Each row of this table is followed by its label. One hidden rule gives the labels. It looks at one to three of the table's principal directions, none of them among the few with the most spread.
[ 1.8   1.31  0.29 -0.77  3.11  3.25  1.2   1.73 -3.97 -0.15  2.27  0.47 -1.36 -0.03 -0.23  0.71  3.35 -0.22  1.32 -2.49  2.27 -0.51 -1.39 -0.29 -2.53  3.02  2.76 -0.48 -0.27  0.83 -0.23 -1.17] j662
[-1.15  0.34 -0.53 -0.63 -0.04 -2.71 -0.34  0.14  2.54 -0.23 -2.14  1.34  1.04  0.53 -0.76  0.02 -1.03 -0.17 -1.72  1.24 -3.05  1.31  0.21  0.29  1.43  0.7  -2.17 -0.61  1.01  0.91 -0.68  0.43] j326
[ 0.07  0.05 -0.97 -0.73 -1.31  0.61  0.61 -0.67 -0.36  0.44  0.24  0.02  0.11  0.18 -0.78 -0.39 -0.57  0.37  0.97  0.63  0.3   0.    0.47  0.15 -1.12 -0.53  0.94  0.57 -0.62  0.38 -0.56 -0.81] j626
[ 0.96  0.31 -0.04 -0.12  1.24  1.02  0.28  0.69 -1.64  0.45  0.89 -0.27 -0.06  0.    0.22 -0.24  1.15 -0.29  0.86 -0.8   0.63 -0.32 -0.41 -0.46 -1.21  0.86  0.78  0.   -0.22  0.1   0.39 -0.15] j626
[-2.86 -0.18 -2.92 -1.46 -2.34 -1.59  0.88 -0.59 -1.75 -0.15 -1.93  2.97 -2.62 -0.04 -0.77  0.26 -2.13  0.38  3.16  1.    0.5  -0.8   2.25 -0.23 -0.05  0.71  1.42  1.55 -1.22 -2.09 -0.49 -1.06] j722
[ 1.25  0.87 -0.15 -0.92  3.4   1.7  -0.84  1.24 -0.94  1.52 -0.99 -0.71  0.06 -0.56  1.85 -0.98  0.82 -0.85 -1.63 -2.35 -1.29 -0.11 -0.24 -0.81 -0.22  2.03 -1.14 -1.27  1.43 -0.97  0.71  1.13] j584
[-1.11 -0.81 -0.29  2.22 -3.1  -1.83  1.69 -1.02  1.07 -0.74  0.44 -0.36 -0.04 -0.04 -1.83 -0.43 -1.78  1.03  1.89  2.33  1.4  -0.8   0.63  1.25  0.35 -3.18  1.06  1.01 -2.75  0.7   0.22 -0.71] j626
[ 0.41 -0.17  0.26 -0.19  0.94  0.14 -0.82  0.12  0.04  0.26  0.14 -0.7   0.33  0.23  0.85 -0.22  0.83 -0.33 -0.08 -0.44 -0.34 -0.03 -0.67 -0.35 -0.12  0.11 -0.63 -0.06  0.67 -0.09  0.77  0.45] j626
[ 0.1  -0.87  0.72 -0.1  -0.82  1.19 -1.59 -0.9   0.07  0.16  0.37 -1.04 -0.02 -0.35  1.74  0.23 -0.34 -0.15 -0.67 -0.37  0.48 -0.19  0.27 -0.82  0.57 -0.97 -0.61  0.53  0.97 -1.82  0.45  1.03] j282
[-0.44 -0.26  0.42  0.01 -0.18  0.96 -0.11  0.2  -2.72 -0.54  0.93  1.12 -1.98 -0.57  1.    1.12  0.65 -0.1   1.45 -1.17  2.44 -0.72  0.61 -0.68 -0.26  1.1   1.72  0.51 -0.06 -2.09 -0.09 -0.06] j662
[ 0.35  0.56 -2.04 -0.66  0.1   0.98  1.78  0.68 -2.86  0.3   0.39  0.71 -1.7  -0.2  -1.03 -0.4   0.37  0.17  3.47 -0.39  0.99 -1.26  0.16  0.08 -1.86  0.81  2.    1.03 -2.06  0.15  0.44 -1.4 ] j282
[ 1.68  0.43  0.34  0.95  1.92 -0.43  0.43  1.45  0.55  0.37 -0.05  0.03  1.06 -0.54 -0.3  -0.34 -0.13 -0.44 -1.   -0.02 -1.12  0.36 -0.45 -0.55  0.19  0.45 -0.93 -1.   -0.51  1.27  0.42  0.45] j326
[ 1.42  0.49  0.73  0.99  1.69  0.71  0.54  0.83  0.19  0.48  0.71 -1.02  1.12 -0.18 -0.15 -0.75  0.67 -0.05 -0.98 -0.33 -0.01  0.12 -0.82  0.02 -0.52  0.01 -0.09 -0.94 -0.32  1.15  0.42  0.48] j282
[-0.45  1.08 -0.36 -0.03  0.51 -0.47  1.88  0.83 -1.1  -0.18 -0.04  2.26 -0.49 -0.11 -1.51  0.18  0.04  0.47  0.24  0.05  0.99  0.57  0.57  0.48 -0.96  1.87  1.9  -0.98 -0.71  0.85 -1.49 -0.83] j326
[-0.47  0.   -0.47 -0.48 -1.5   0.41  0.28 -1.02  1.05 -0.02 -0.13 -0.49  0.44  0.34 -0.81 -0.32 -0.72  0.57 -0.34  0.9  -0.29  0.22  0.12  0.64 -0.18 -1.11  0.08  0.41 -0.17  0.59 -0.59 -0.38] j584
[ 0.23 -0.74 -0.82  0.1  -0.76 -0.01  0.19 -0.31 -0.6   0.15  0.34  0.56 -0.79 -0.42 -0.02  0.08 -1.08  0.26  1.87  0.68  1.48 -0.61  0.51 -0.87 -0.49 -1.03  1.04  0.66 -1.3  -0.44  0.63 -0.61] j326
[ 0.27  0.19 -0.16 -0.3   0.24  0.04 -0.14  0.46 -0.46  0.09 -0.34  0.33 -0.14 -0.23  0.18  0.2  -0.01 -0.4  -0.07 -0.43 -0.76  0.01  0.29 -0.27  0.23  0.78 -0.45  0.04  0.22 -0.34 -0.17  0.09] j282
[ 6.06  0.99 -1.67 -0.91  4.98  3.35  0.54  3.25 -1.23  1.89  0.92 -0.98  1.86 -0.62 -1.57 -0.33  0.13 -1.86 -0.58 -0.74 -2.71 -0.29 -1.1  -3.07 -1.75  1.38 -0.78 -0.43 -1.77  3.47  0.83 -1.56] j326
[-0.98 -0.33 -0.27 -0.24 -1.71 -0.31  0.11 -1.08 -0.09  0.05  0.08  0.28 -0.34  0.13  0.13 -0.25 -0.45  0.6   0.98  0.52  1.08  0.03  0.54  0.43 -0.51 -0.68  0.86  0.37 -0.05 -0.66 -0.3  -0.1 ] j626
[ 0.47 -0.14  0.19  0.92 -0.56  0.07  0.44 -0.45  1.84  0.16  0.08 -1.15  1.25 -0.05 -0.82 -0.66 -1.04  0.46 -1.12  1.12 -0.33  0.17 -0.19  0.37  0.28 -1.86 -0.43 -0.25 -0.74  1.21  0.05  0.12] j722
[ 1.15 -0.48  0.45 -0.33  0.91  1.95 -1.14 -0.19 -0.71  0.76  0.81 -1.22  0.07 -0.23  1.4  -0.08  0.44 -0.37 -0.33 -1.06  0.98 -0.38 -0.15 -1.03 -0.49 -0.33  0.24 -0.04  0.6  -0.84  0.58  0.15] j326
[-0.51  0.23 -1.75 -0.47  0.24 -0.68  1.14  0.74 -2.08  0.18 -0.54  2.2  -1.65 -0.38 -0.54  0.02 -0.66  0.07  2.53  0.13  0.89 -0.6   0.9  -0.68 -0.85  1.26  1.48  0.42 -1.41 -0.65  0.21 -0.69] j722
[ 1.65  1.13 -1.31 -1.18  0.07  1.73  1.17 -0.1   1.74  0.33  0.12 -1.89  1.72  0.82 -2.5  -0.93  0.36  0.31 -0.78  0.85 -2.78  0.35 -1.49  1.27 -1.11 -0.85 -0.83  0.3  -0.72  3.75 -0.48 -1.38] j584
[ 2.58  0.4   0.45  1.46  2.23  0.92  0.77  1.37  0.11  0.8   0.78 -1.07  1.13 -0.81 -0.16 -0.9   0.05 -0.18 -0.63 -0.29 -0.04 -0.19 -0.82 -0.58 -0.52 -0.39 -0.24 -1.03 -1.23  1.43  1.01  0.43] j584
[ 2.78  0.88 -1.77 -0.17  3.7   1.42  1.43  2.34 -2.67  1.87 -0.01  1.01 -0.51 -1.22 -0.12 -1.2  -0.34 -0.54  1.5  -1.15  0.63 -0.76  0.26 -1.88 -2.07  1.78  1.35 -1.   -1.93  0.46  1.09 -0.54] j722
[-1.08 -0.31 -1.25  0.11 -0.11 -0.95  0.42  0.49 -1.88  0.11 -0.74  1.83 -1.78 -0.58  0.38  0.03 -1.06 -0.05  2.18  0.17  1.14 -0.87  1.22 -1.01  0.02  0.67  0.94  0.61 -1.13 -1.93  0.71  0.16] j722
[ 1.18  1.11  0.09 -1.22  4.41 -1.16 -1.56  2.69  0.39  0.25 -2.11  1.41  0.57 -0.19  1.13  0.67  1.08 -1.89 -2.68 -1.69 -4.47  1.07 -0.71 -1.47  1.68  3.98 -3.58 -1.44  2.36  0.17  0.32  1.28] j722
[ 0.49 -0.2  -0.2  -0.41  0.2   0.71 -0.4   0.13 -1.41  0.39  0.3   0.08 -0.71 -0.4   1.    0.04  0.28 -0.26  1.05 -0.79  0.64 -0.41  0.25 -0.66 -0.51  0.46  0.37  0.31  0.1  -1.11  0.47  0.13] j626
[ 0.16  0.31  0.36  1.2   0.51 -0.16  1.12  0.77  0.09 -1.18  0.42  0.04 -0.76 -0.15 -1.23  0.69  0.51  0.22  0.29 -0.07  0.37 -0.59 -0.76  0.89  0.68 -0.2   0.36 -0.07 -1.29  1.22  0.15 -0.76] j722
[ 0.02 -0.23  0.35  0.41 -0.32 -0.13 -0.06 -0.18  0.1  -0.01  0.23 -0.35  0.09 -0.06  0.15 -0.06 -0.04  0.02  0.03 -0.01  0.35 -0.09  0.06  0.13  0.1  -0.46  0.07  0.   -0.06 -0.15  0.07  0.05] j626
[ 0.33 -0.17  0.64  0.73  0.    0.58 -0.03 -0.01  0.14 -0.3   0.48 -0.92 -0.12 -0.2   0.17  0.13  0.29  0.04 -0.21 -0.35  0.38 -0.42 -0.38  0.34  0.41 -0.71 -0.1   0.07 -0.25  0.01  0.33  0.07] j584
[ 0.58  0.9  -3.83 -3.13 -0.42  0.27  0.95  0.42 -1.88  1.45 -1.33  1.26 -0.38  0.28 -1.21 -1.06 -0.62 -0.39  3.06  0.37 -2.55 -0.15  0.71 -0.58 -2.27  1.71  0.06  1.38 -0.84  0.52 -0.14 -1.34] j282
[ 1.54 -0.32  1.07  0.87  1.69 -0.17 -1.31  0.9   0.53  0.8   0.14 -1.72  1.86 -0.01  1.1  -0.44  0.4  -1.28 -1.61 -0.46 -1.76  0.11 -0.34 -1.11  0.75 -0.06 -2.08 -0.33  0.82 -0.07  0.91  1.25] j626
[-1.31 -1.13  1.34  1.26 -2.14 -0.45 -0.87 -1.24  0.3  -0.82  0.57 -0.62 -0.58 -0.27  1.3   0.49 -0.38  0.39  0.19  0.29  1.62 -0.44  0.38  0.27  1.17 -1.7   0.    0.72  0.27 -1.99  0.42  1.06] j626
[-0.97 -0.2  -0.35 -0.13 -1.34 -0.58  0.37 -0.83  0.11 -0.03 -0.13  0.37 -0.3   0.25 -0.38 -0.15 -0.5   0.48  0.74  0.52  0.82 -0.01  0.57  0.56 -0.31 -0.57  0.88  0.2  -0.27 -0.16 -0.46 -0.56] j662
[-3.1  -0.98  0.1   1.25 -3.96 -1.57  0.79 -1.82  0.3  -1.59 -0.13  0.99 -2.09 -0.23 -0.47  0.76 -1.56  1.38  1.76  1.29  2.7  -0.78  1.24  1.48  1.18 -2.14  1.62  1.11 -1.26 -1.65 -0.43 -0.39] j722
[ 1.04  0.42  0.31  0.09  1.24  0.6   0.07  0.63  0.43  0.02  0.22 -0.62  0.66  0.06 -0.29 -0.05  0.64 -0.2  -0.92 -0.34 -0.83  0.16 -0.79  0.06 -0.03  0.28 -0.58 -0.47  0.1   1.13  0.08  0.  ] j584
[ 0.75  0.35 -0.6  -0.02  0.49  0.15  0.87  0.58 -0.76  0.62  0.18  0.28  0.36  0.   -0.83 -0.42 -0.21 -0.18  0.54  0.1   0.08 -0.05  0.37 -0.29 -0.96  0.42  0.79 -0.18 -0.83  0.72 -0.32 -0.67] j662
[ 1.63  0.43  0.32  0.69  1.24  0.24  0.25  1.12  0.38  0.47  0.03 -0.53  1.22 -0.45 -0.31 -0.34 -0.24 -0.56 -1.25 -0.08 -1.42  0.24 -0.14 -0.48  0.25  0.28 -1.07 -0.56 -0.29  0.89  0.04  0.44] j282
[-2.41 -0.46 -1.19  0.1  -0.95 -2.53  0.19 -0.07 -1.78  0.47 -1.67  2.9  -1.98 -0.87  1.38 -0.46 -1.8   0.25  2.31  0.28  1.48 -0.4   2.22 -0.88  0.14  1.02  0.89  0.16 -0.39 -3.42  0.52  1.14] j282
[-0.02  0.54 -0.61 -0.66  0.62 -1.42 -0.15  0.62  1.09  0.26 -1.2   0.28  1.25  0.6  -0.72 -0.31 -0.05 -0.64 -0.89  0.56 -3.    0.78 -0.12  0.06  0.43  0.97 -1.78 -0.15  0.64  1.09 -0.34  0.14] j626
[-2.02 -0.59  0.91  0.18 -1.33 -1.1  -1.29 -0.55  0.12 -1.3  -1.03  1.33 -1.96 -0.78  1.92  1.32 -0.38  0.16 -0.31 -0.69  0.35 -0.07  0.64  0.2   2.27  0.43 -0.98  0.23  1.3  -2.92  0.08  1.39] j584
[ 0.74  0.67  1.42 -0.14  1.52  0.79 -0.18 -0.25  1.95  0.39  0.38 -1.48  1.87  0.79 -0.33 -0.47  1.34  0.2  -2.96 -0.61 -0.44  1.14 -1.18  1.16 -0.39  0.06 -0.26 -1.79  1.51  2.17 -0.96 -0.26] j326
[-1.77 -0.41  0.37  0.34 -1.23 -0.44  0.01 -1.06  0.47 -0.86 -0.02  0.08 -0.94  0.31  0.07  0.35  0.01  0.72  0.25  0.29  1.42 -0.28  0.01  0.96  0.55 -0.87  0.73  0.21  0.07 -0.61 -0.09 -0.12] j722
[ 0.1   0.84  0.36  1.63  0.58 -1.3   2.05  2.25 -2.49 -1.1   0.66  2.51 -0.94 -0.67 -1.54  1.19  0.32 -0.43  1.24 -0.08  0.65 -0.22  0.7  -0.18  0.16  2.29  1.3  -0.06 -1.73  0.18 -0.85 -0.35] j626
[-0.45 -0.75 -0.72 -1.04  0.23 -1.93 -1.77 -0.57  2.06  0.9  -1.62 -0.27  1.37  0.83  0.62 -0.56 -0.92 -0.69 -0.83  0.96 -2.2   0.65  0.25 -0.85  0.68 -0.54 -1.99 -0.02  1.28  0.03  0.55  0.27] j326
[ 0.19 -0.63  3.99  3.38 -2.73  1.11  0.01 -2.34  4.55 -1.23  2.18 -3.6   2.46 -0.36  0.23 -0.52 -0.25  2.03 -3.92  1.37  1.78  0.96 -1.54  2.43  1.31 -4.75 -0.66 -1.04  0.32  1.34 -0.25  2.07] j282
[ 1.35 -0.4  -1.27 -2.6   0.2   1.67 -1.92 -0.65 -0.03  1.63 -0.44 -0.85  0.9   0.27  1.22 -0.51 -0.44 -0.79 -0.24 -0.3  -1.66  0.33  0.27 -1.7  -0.97  0.11 -1.11  0.6   1.42 -0.56  0.21 -0.08] j662
[ 0.11  0.24 -0.08 -0.05  0.6  -0.74 -0.05  0.52  0.3   0.2  -0.48  0.24  0.55  0.16 -0.22 -0.11  0.01 -0.41 -0.5   0.06 -1.11  0.33  0.07 -0.13  0.23  0.64 -0.68 -0.29  0.27  0.38 -0.16  0.11] j662
[ 0.59 -0.26  0.1  -0.4   0.92  0.46 -1.01  0.03 -0.14  0.44  0.09 -1.05  0.19  0.24  1.02 -0.24  0.8  -0.52  0.07 -0.7  -0.47 -0.29 -0.57 -0.42 -0.13 -0.04 -0.71  0.14  0.69 -0.29  0.89  0.25] j626
[-0.75 -0.5  -0.39 -1.29 -1.91  0.31 -1.68 -1.36  2.26  0.14 -1.08 -0.56  1.4   0.35  0.33  0.04 -1.78 -0.09 -2.26  1.5  -2.45  0.93  0.58 -0.82  1.22 -1.08 -2.23  0.9   1.5  -0.68 -0.58  1.15] j662
[ 0.16 -1.94  3.81  1.42 -0.33  1.69 -2.88 -2.55  2.12 -0.4   2.24 -3.92  0.37  0.27  3.43  0.19  1.9   0.73 -1.78 -1.42  3.69 -0.25 -1.81  0.84  0.72 -3.57  0.07 -0.81  2.26 -1.13  1.43  1.04] j326
[-1.37 -0.8  -0.04  0.06 -1.94 -0.24 -0.42 -1.57  0.99 -0.31 -0.06 -0.65 -0.26  0.34  0.19 -0.11 -0.7   0.65  0.37  0.86  0.9  -0.29  0.2   0.54  0.36 -1.87  0.22  0.69 -0.04 -0.64  0.2  -0.02] j722
[-0.78 -0.14 -0.88 -0.96 -1.02 -0.85 -0.34 -0.3   0.17 -0.4  -0.77  1.2  -0.55  0.01  0.04  0.42 -0.6   0.08  0.79  0.7  -0.9   0.25  0.22 -0.32  0.35  0.35 -0.65  0.75  0.22 -0.53  0.04  0.23] j326
[-0.65 -0.62  0.75  0.27 -1.07  0.22 -0.46 -1.05  0.01 -0.29  0.78 -0.47 -0.31  0.14  0.74  0.11  0.32  0.48  0.43  0.02  1.68 -0.13 -0.11  0.28 -0.18 -0.99  0.76  0.23  0.32 -0.72  0.18  0.18] j662
[ 0.52 -0.29 -0.02  0.84 -0.21 -0.15  0.48  0.02  0.05  0.21  0.59 -0.35  0.47 -0.14 -0.39 -0.41 -0.49  0.14  0.55  0.72  0.66 -0.21  0.05 -0.29 -0.4  -0.98  0.46  0.12 -1.03  0.44  0.41 -0.07] j662
[-0.01  0.21 -0.42 -0.42 -0.37  0.29  0.11 -0.27  0.26  0.26 -0.11 -0.79  0.45  0.38 -0.34 -0.51  0.16  0.01  0.04  0.15 -0.84 -0.06 -0.19  0.47 -0.32 -0.27 -0.37  0.35  0.07  0.44 -0.03 -0.13] j282
[-1.48  0.29  0.77  0.04 -0.65  0.02  0.58 -0.42 -0.68 -1.12  0.36  1.44 -1.61 -0.16  0.15  0.88  0.76  0.92  0.31 -0.59  2.14  0.19 -0.02  1.04 -0.01  0.84  1.59 -0.42  0.38 -0.7  -0.81 -0.08] j722
Here are more rows. What is the label of each one?
[-0.26  0.2   0.61  0.16  0.47  0.27 -0.21  0.08  0.01 -0.13 -0.28 -0.1  -0.38 -0.18  0.49  0.19  0.3  -0.01 -0.96 -0.88  0.2  -0.05  0.07  0.43  0.56  0.42 -0.08 -0.57  0.59 -0.5  -0.28  0.18] >> j584
[-0.41  0.51 -0.71 -0.65  0.56 -2.04 -0.06  0.99  0.57 -0.08 -1.46  1.5   0.71  0.42 -0.84  0.3  -0.41 -0.78 -0.67  0.64 -2.78  0.84  0.44 -0.4   0.76  1.67 -1.52 -0.1   0.52  0.61 -0.64  0.06] >> j662
[ 0.37  0.84 -2.25 -1.04  1.68 -0.44  1.41  1.49 -2.14  0.88 -1.01  2.48 -1.18 -0.47 -0.8  -0.42 -0.57 -0.21  2.   -0.26 -0.03 -0.28  0.8  -0.94 -1.34  2.23  1.25 -0.31 -1.31  0.14  0.04 -0.97] >> j722
[ 0.53  1.28 -0.64 -1.14  1.41  0.12  0.81  1.61 -1.51 -0.01 -0.29  1.64  0.13  0.3  -1.33  0.68  0.8  -0.82 -0.34 -0.58 -1.62  0.61  0.27 -0.35 -0.56  3.03  0.17 -0.26  0.25  0.99 -1.47 -0.82] >> j662
[ 0.47  0.54 -0.12  0.16  0.59 -0.55  0.52  0.83  0.33  0.08 -0.41  0.44  0.68 -0.02 -0.87 -0.02 -0.23 -0.34 -0.77  0.22 -1.3   0.43  0.15  0.01  0.24  0.73 -0.54 -0.41 -0.17  0.93 -0.56 -0.12] >> j626
[ 0.27  0.16  0.25  0.32  1.15 -0.58 -0.24  0.79  0.28  0.11 -0.55  0.38  0.35 -0.22  0.18  0.1  -0.19 -0.47 -1.   -0.2  -0.85  0.23  0.12 -0.5   0.7   0.68 -0.82 -0.55  0.3  -0.04  0.06  0.49] >> j326
[ 0.84 -0.11  0.33  0.12  0.3   0.8   0.13  0.   -0.6  -0.03  1.16 -0.58  0.    0.12  0.01  0.05  0.95  0.06  0.78 -0.33  0.98 -0.23 -0.68  0.01 -0.87 -0.24  0.76  0.09 -0.29  0.57  0.31 -0.44] >> j662
[ 0.61  0.2  -0.7  -0.77  0.58  0.87 -0.07  0.48 -1.43  0.44 -0.01  0.33 -0.55 -0.3   0.37  0.    0.15 -0.4   0.82 -0.68 -0.16 -0.34  0.2  -0.74 -0.58  0.93  0.16  0.34 -0.07 -0.62  0.21 -0.1 ] >> j282
[-1.46 -0.38 -0.85 -0.97 -0.7  -0.35 -0.53 -0.71 -0.5  -0.03 -0.73  0.17 -1.1   0.51  0.39  0.12  0.   -0.07  1.08 -0.19  0.16 -0.54  0.43  0.19  0.14  0.03  0.24  0.74  0.38 -1.1   0.13 -0.52] >> j722
[-0.05  0.33 -0.16 -0.08  0.29  0.16  0.58  0.21 -0.76  0.04  0.2   0.26 -0.34  0.07 -0.3  -0.09  0.51  0.11  0.57 -0.35  0.54 -0.13 -0.03  0.33 -0.63  0.56  0.78 -0.14 -0.25  0.19 -0.22 -0.4 ] >> j626
[-0.36  0.44 -0.57 -0.13 -0.53 -0.32  0.86  0.2  -0.23 -0.25 -0.36  0.8  -0.38 -0.08 -0.91  0.13 -0.35  0.17  0.35  0.26 -0.37  0.04  0.35  0.47  0.    0.45  0.28  0.13 -0.55  0.32 -0.61 -0.43] >> j584
[-2.51 -0.64 -1.54 -2.26 -1.64 -0.51 -0.98 -1.25 -1.82  0.07 -1.22  2.1  -2.5   0.22  1.23  0.68 -0.58  0.08  2.23 -0.47  1.33 -0.42  1.62 -0.52 -0.25  1.08  1.28  1.04  0.96 -2.96 -0.43 -0.68] >> j326
[-1.38 -0.96 -0.52 -0.2  -3.07  0.47 -0.35 -2.58  2.58 -0.15 -0.36 -1.75  0.35  0.61 -0.68 -0.46 -1.83  1.09 -0.55  1.69  0.42 -0.28  0.32  1.04  0.57 -3.58  0.04  0.92 -0.35  0.23 -0.23 -0.67] >> j722
[ 0.72  0.25  1.59  0.01  1.56  1.76 -0.87 -0.05  1.11 -0.41  0.82 -1.79  0.85  0.58  0.27  0.47  1.67 -0.15 -2.59 -1.   -0.21  0.32 -1.48  0.46  0.42 -0.07 -0.59 -0.76  1.4   1.1  -0.22  0.04] >> j722
[-0.38  0.12 -0.63 -0.6  -0.1   0.25  0.01 -0.2  -0.26  0.21 -0.41 -0.07 -0.38  0.14  0.09 -0.3   0.02  0.06  0.41 -0.2  -0.23 -0.24  0.08  0.2  -0.22  0.14  0.02  0.25  0.07 -0.29  0.1  -0.14] >> j584
[-0.66  0.02 -0.47 -0.52 -0.69 -0.01 -0.01 -0.65  0.46 -0.04 -0.3  -0.53 -0.04  0.46 -0.22 -0.31  0.11  0.27  0.26  0.21 -0.4  -0.11 -0.23  0.75 -0.12 -0.5  -0.16  0.39  0.14  0.21  0.01 -0.27] >> j584
[-0.56 -0.35  1.36  0.04 -0.25  0.08 -1.5  -0.93  2.04 -0.69 -0.19 -1.6   0.38  0.39  1.1   0.3   0.87  0.1  -1.89 -0.43 -0.85  0.3  -1.1   0.98  1.42 -0.92 -1.74 -0.21  1.73 -0.12  0.32  0.85] >> j584
[-0.51  1.25 -3.18 -2.78  0.47 -1.38  0.89  2.48 -3.74 -0.13 -2.14  5.41 -2.16 -0.54 -1.33  1.71 -1.12 -1.42  2.27 -0.19 -2.69  0.3   2.29 -2.12 -0.09  5.28  0.06  1.11 -0.41 -1.29 -1.66 -1.06] >> j662
[ 0.89  0.26 -0.21 -0.66  0.62  0.43 -0.41  0.38 -0.04  0.62 -0.27  0.01  0.66 -0.13  0.31 -0.17 -0.08 -0.47 -0.68 -0.3  -1.16  0.43  0.12 -0.66 -0.21  0.71 -0.74 -0.2   0.58  0.05 -0.19  0.28] >> j626
[-0.45 -0.17  0.32  0.54 -0.58 -0.34  0.23 -0.22  0.41 -0.92  0.19 -0.28 -0.62  0.12 -0.35  0.51  0.4   0.27  0.49  0.07  0.25 -0.41 -0.54  0.87  0.62 -0.69 -0.02  0.35 -0.41  0.36  0.24 -0.36] >> j722
[ 0.63  0.32 -0.34 -0.03  0.49  1.91  0.87  0.03 -1.24  0.43  0.87 -0.51 -0.41 -0.21 -0.25 -0.53  0.34  0.44  0.65 -0.45  1.54 -0.55 -0.22  0.02 -1.35 -0.13  1.56 -0.03 -0.83  0.2   0.14 -0.42] >> j584
[-0.17 -0.29  0.81  0.46 -0.21 -0.08 -0.37 -0.36  0.09 -0.13  0.49 -0.61  0.09  0.1   0.62 -0.01  0.59  0.08 -0.02 -0.26  0.65 -0.03 -0.28  0.32  0.06 -0.43  0.04 -0.07  0.38 -0.33  0.23  0.36] >> j626
[-1.23  0.01 -0.24 -0.77 -1.4  -0.08 -0.43 -1.26  2.68 -0.53 -1.27 -0.92  0.44  0.76 -0.96  0.22 -0.81  0.37 -2.02  0.68 -1.76  0.36 -0.04  1.38  1.41 -1.23 -1.24  0.16  0.78  0.88 -1.   -0.67] >> j722
[ 0.1  -0.64  0.06  0.16 -0.39 -0.61 -0.93 -0.58  1.67  0.45 -0.57 -0.84  1.06  0.08  0.45 -0.44 -1.03 -0.14 -0.94  0.78 -0.92  0.25  0.16 -0.43  0.71 -1.32 -1.29  0.01  0.36 -0.07  0.47  0.57] >> j326
[ 0.34  0.13  0.15  0.72 -0.49 -0.35  0.8   0.26 -0.09  0.    0.28  0.51  0.26 -0.41 -0.67  0.   -0.67  0.17  0.05  0.43  0.42  0.18  0.51  0.05 -0.14 -0.17  0.55 -0.23 -0.8   0.38 -0.54 -0.17] >> j662
[ 3.44  0.27  0.95  0.09  1.31  0.31 -0.68  0.49  3.17  0.24  0.87 -3.1   3.38  0.78 -1.03 -0.38  1.48 -0.76 -1.99  0.35 -3.81  0.98 -2.57  0.63  0.06 -1.28 -3.02 -0.43  0.53  4.26  0.49 -0.42] >> j662
[-1.09  0.15  0.07  0.   -0.28 -1.46  0.07 -0.4   1.78 -0.42 -0.91  0.78  0.33  0.23 -0.34 -0.09 -0.47  0.56 -0.94  0.88 -0.66  0.83 -0.22  0.63  0.65 -0.07 -0.65 -0.61  0.47  0.55 -0.28  0.46] >> j722
[-0.16  0.32  0.91  0.58  0.28 -0.94  0.13  0.08  1.46 -0.1  -0.18  0.06  1.25  0.28 -0.5  -0.13  0.01  0.11 -1.82  0.44 -0.6   0.97 -0.14  0.53  0.42  0.12 -0.49 -1.03  0.61  1.01 -0.76  0.38] >> j662
[-2.62 -0.66  1.59  0.06 -2.04  0.65 -0.88 -2.42  1.42 -1.71  0.72 -1.5  -1.07  1.01  0.71  0.74  1.48  1.3  -0.58 -0.22  2.12 -0.22 -1.2   2.26  0.82 -1.81  0.63  0.42  1.41 -0.6  -0.15  0.02] >> j722
